Here are some points, each followed by its number:
  7|  9|-11|  4| 11|-29| 26|  8| -3| -8| -9| -1| 73| 19| -8| -2| 22|-18|-17|-13| 41|-12|-33|-25 0
 10| 19|-47|-27|-31| 43| 75|  5|  9|-39|  1|  0| 62| 29|-55| -7| 36|-23| 10| 28|  9| 43|-32| 73 1
  3|  3|  1|-54| 12|-76|  1|-69|  0|-47|  7| -7| 39| -3| 29| 18|  4| 15|-19|  8|-39|-15| -5|-21 2
-27| 28| 60| 28|-48| 56| 44| 14|  7| 23| 40| 16|-49|-80| -7|  6|-59|-12| 19|-57| 16|-32|-36|-45 3
-29| -4|  6| 23| -5|  6|-21|  1|-17|  3| -3|-12| 17|  6|-12|-36|-15| -7|-11| -5| 29|-27| 21|-19 4
 15| 17| 16| 34| -5| 19| -5|-57| -5|  9| 26|  4| 25|-12| 21|-41|-14| 37|-31|-35|-35| -9| 12|-12 5
 57|-19|-38| 38| 13| 29|  4|-12|-13| 28| 20| 20| -4|-17|-52|  2|  4| 12| -7|-46|-30|  8| 13| 36 6
-30|-10| 18| 26|-42| 40| 34|-18|-11|-22|-28|-26|-66|  0| 26| 35| 30| -7| -3| -9| 28|-11|  4|-40 7
 34|-12|-29| 58| 22| 19|  9| -1|  7| -2| 43|-10|-17| 26|-55|  2|-39|-10|  6|  1|-37| 50| 24| 75 8
 34|-12|-42| -5|102| -2| -8| -3|  2|  1|-21| 34| 62| 85|  4| 21| 28|-29|  7| 37|-49|-18|  4| 17 9
Which point above is nearest to each new point? Its number follows each.
 29| 13|-14| -7|  2|-34|-14|-19| 22| -5| 22|-56|-12| -8|-11|-25|  0| 26|-11| -9|-22| 29|-15|  8 --> 5
-35| -9|-37| 51|-13| 49| 32| 14| -6|-11| -9|-11| 30| 12|-37| 15| 16|-26|-42|-35|-41|-39|  7|  3 --> 4
 20|-16| 21| 15| -4|  7|-33|-29|-39| 19|  2| -9|-10| -4| -2|-12| -8|  6| -9|-38| 19|-31| 13|-20 --> 4
 23| 44| 12| 36|-88| 45| 61| 26|  9|-33| 12|  2| -2|-16|-19|-38| 23|-10|  5|-61|  5| 29|-33| 13 --> 1
 30|-12|-24|-22| 14|-26| -5|-61| 20|-22| 48| 22| 75| 24|-56|-11|-18| -1| -8|  7|-13|-54|-41| -8 --> 0
-39| -2| 36|-47| 29|-44|-58| 34|-25|  8| 21|  3|-29|-13| 22| 75|-18|-31| -2| 52|-47| -9| 21|-19 --> 2
-12|  3| 23| -5|-30| -8|-14|-31|-19| -4| 12| 11|-47| 22| 22| 52| 19| -5|-26|  6|-77|-20| 37| 11 --> 7
 48|-30|-23|  5| 42| -9|  6|-54|-10|-56|  1|-18|  4| 74|-19|-10|  5| 18|-21|  7|  4|-34| -5| -7 --> 0
 64|-25|-13|-25| 42|-53|-24|-65|-28|-17| 24|-49|-20| -6| -5|  5| 31| 29| 15|  5|-81| 34| 26| 40 --> 2
  6| 27| 46| -7|-18|-25| -6| -1|  6| 45|  9|-16| -5|-32| 68|-15|  3|-11| 11| 11| 31|  4|-14|-67 --> 4
  50| -16| -58|  47|  18|  28|  37|   2|   5|   3|  46|  39|   5|  34|-104| -13| -42|  13| -22| -37| -45|  15|  24| 102 --> 8
 -9| 26| 10| 29|-36|-12| 27|  8| 26|-36| 26|-15| 29|-45| 20| -1|  5| 15| -6|-31| 68| 29|-31|-38 --> 0
-17|-28|-36| -9| 83|-26|-14| -5| 13|  5|-37| 56| 51| 43| 13| -5|  7| -9|-27| 51|  9|-50| 13|-32 --> 9
 -1|  9|-23|-22| 14|-61|  6| 53| 35|-19|-20| -7| -7|  0| 18| 26| 16|-23|  5| 40|-11| 71|  1|  0 --> 0
-10|-24|-58| -3| 78|-30|-19|-32| 34|-11|-35| 53| 59| 73|  9| 35| 22|-24|-20| 53| -6|-72|-15|  2 --> 9
-21| 11|  4|-15|-40|-15|  6|-39|-14| -7|  6|-44|-36|-21| 31| 24| 24|  7| 22|  4|-55| 29| 12| 23 --> 7
-10| -3|-39|-19| 76|-32|-20| 62| 35|-30|-13|-13| 20| -6|-31| 35|-14| -7| 45| 66| 30| 50|-18|-24 --> 0
 17|-13| 64| 24| 16| 56| -8|-21|-23| 61| 23| -3|-49|  9| -8|  2|-25| 19|  4|-24|-37|  3| 11| 43 --> 6
